The rows of R fall into several groups, and each row is roughly a mix of its group's hidden directions; some rows fit no group.
R, 86 rows:
0 70 -62 -233 -89 145 -123 -300 -322 111

208 -81 73 -232 327 -134 121 205 -151 -12

-201 -7 -136 425 -106 26 119 -105 184 59

-78 22 -244 372 134 65 -94 -274 -18 -54

160 108 136 232 183 -93 -58 383 -102 -37

151 69 -315 -187 -6 202 -45 -308 84 -84

9 -46 130 205 172 65 79 18 -457 61

-45 63 -87 480 201 -3 -27 -85 -76 -124

-43 -135 -80 -263 -245 60 110 -144 185 295

-220 74 10 344 103 -143 32 -190 239 -127

35 -36 -33 -431 -308 23 38 59 121 96

54 -52 250 -240 -221 -13 204 250 -186 21

47 -68 -33 202 450 178 -6 -115 -131 -18

7 221 -49 306 55 -46 -158 -136 -98 -332

200 -15 81 -145 340 -149 55 216 -217 -104

-2 241 -48 119 -176 -35 -72 353 -192 -200

-49 -25 -228 37 0 317 42 -215 -169 283

94 129 -16 -229 -212 -176 65 342 -194 -12

135 174 -255 337 -41 -21 -122 148 174 -133

95 20 -20 -102 -255 277 -69 156 -311 161

13 -159 136 -508 -35 36 1 -56 60 50

-170 27 -168 14 -396 209 -14 -50 167 156

-33 -110 30 -172 -324 -146 138 163 104 295

18 -19 31 205 361 130 -110 -279 -175 -50

-3 99 -141 436 255 -7 -119 -37 -105 46

20 -147 245 -2 279 66 36 -2 -382 41

4 74 28 167 256 117 -185 -275 -275 -124

81 -29 42 9 350 344 7 -175 -137 -117

16 -100 -7 -364 -280 -117 125 32 157 195

-79 41 -28 340 248 213 -157 -197 -54 -127

-30 4 380 -69 45 -134 166 278 -185 69

-93 93 -155 478 -64 147 14 -44 -71 105

-116 -80 177 364 -34 186 269 -81 -29 120

-62 -4 -46 -166 -447 -99 98 73 175 159

-12 104 -87 328 -2 346 -58 -125 -205 -82

62 -13 -152 238 309 111 -167 -105 -263 116

78 53 22 -323 21 -390 -123 85 120 -102

-157 -18 86 360 140 250 216 -135 -67 5

-181 -45 66 337 -256 -17 72 216 -54 200

-165 179 -62 402 -211 97 -145 -58 -7 -102

84 218 -163 130 -83 180 -260 -27 -266 -193

72 107 -42 -133 -419 -39 131 282 54 33

121 -34 276 112 -40 -42 163 271 -69 -317

-22 83 -123 -132 -295 -366 -97 139 151 40

-195 -46 30 301 177 -18 44 -342 45 -172

29 -9 -72 -293 -228 -342 21 68 197 92

-173 -62 -141 201 -121 272 -18 -246 205 168

-248 111 150 372 -17 -155 205 -19 -106 30

35 -46 56 -253 -271 -238 138 236 184 68

21 133 -62 333 249 111 -65 147 -238 -154

197 161 230 -9 107 14 61 -262 -162 -293

-86 54 -195 55 -430 -193 -14 81 128 132

28 -114 96 -230 -221 49 38 278 -151 292

-170 -25 -95 148 -48 309 -135 -347 119 52

0 -152 -3 -175 -260 165 166 109 -21 354

17 -63 333 153 199 -100 85 99 69 -322

-154 15 10 -6 -430 -52 -41 -135 284 38

-41 -118 -112 -207 -294 -109 119 78 199 291

138 115 -166 -342 -99 -270 -142 -68 119 -122

-5 31 -59 453 187 37 -1 -72 -238 -76

-88 144 -264 3 -45 -93 -170 -93 387 132

233 -46 -26 -320 -284 93 20 232 22 -100

-223 21 122 377 205 -83 101 -178 -118 -43

-129 15 -199 304 27 339 -22 -170 -4 142

-20 80 81 300 291 63 -175 -117 -124 -249

-10 133 -175 -185 -392 -45 35 96 190 169

2 174 -95 92 168 -269 -239 -42 61 -320

-7 -187 -156 -49 -59 109 250 77 244 329

167 132 -362 133 -62 107 -165 124 -143 203

-239 -47 -113 427 113 -48 26 -23 205 -17

-57 -78 38 54 125 107 49 -119 -451 230

37 -92 -146 -376 -112 -184 38 -1 270 144

40 -52 -129 -325 -239 -198 80 -19 238 164

-116 106 -310 196 70 41 -139 -223 -59 275

48 53 0 146 391 168 -122 -17 -244 -177

-154 -92 107 80 -86 37 -127 -350 335 -61

-75 24 -42 427 147 -17 -1 -161 78 -263

32 119 -310 -76 -375 -139 -61 -83 158 28

-43 -112 87 87 -195 290 147 142 -178 298

-55 -67 108 -22 -307 -269 82 12 346 32

53 117 31 -230 -292 -111 38 302 225 48

76 -24 34 243 458 48 0 69 -98 -143

-103 -12 234 456 171 -20 -12 -91 -21 -45

-117 -25 -55 393 -13 329 112 -123 -50 57

-35 -109 -89 86 -187 363 201 -87 -5 265

-200 -53 -48 256 -207 -231 149 15 258 133
One row of each group comes first, with its name. Which group is each row after those in?
15 84 -34 -414 -300 -33 -4 186 -90 5 -> U
-15 118 -23 154 268 -176 -84 -215 126 -321 -> T
134 128 -62 435 110 -23 -48 206 -57 -159 -> B

144 -165 -58 12 176 -112 316 227 69 250 -> U
81 -102 -144 -206 152 411 -91 33 -150 100 -> T
2 -203 230 -348 117 78 62 -70 -251 81 -> B
6 -30 -117 -306 -118 -342 -31 86 243 81 -> T
95 -74 38 -325 194 -29 -212 -4 325 -52 -> B
-128 103 -71 442 -67 159 -134 77 -172 -52 -> T
-85 -120 171 94 171 -49 36 -205 233 -353 -> B
-32 132 181 307 33 -195 -181 -85 -21 -298 -> U
-142 -197 39 95 458 113 45 14 138 14 -> T
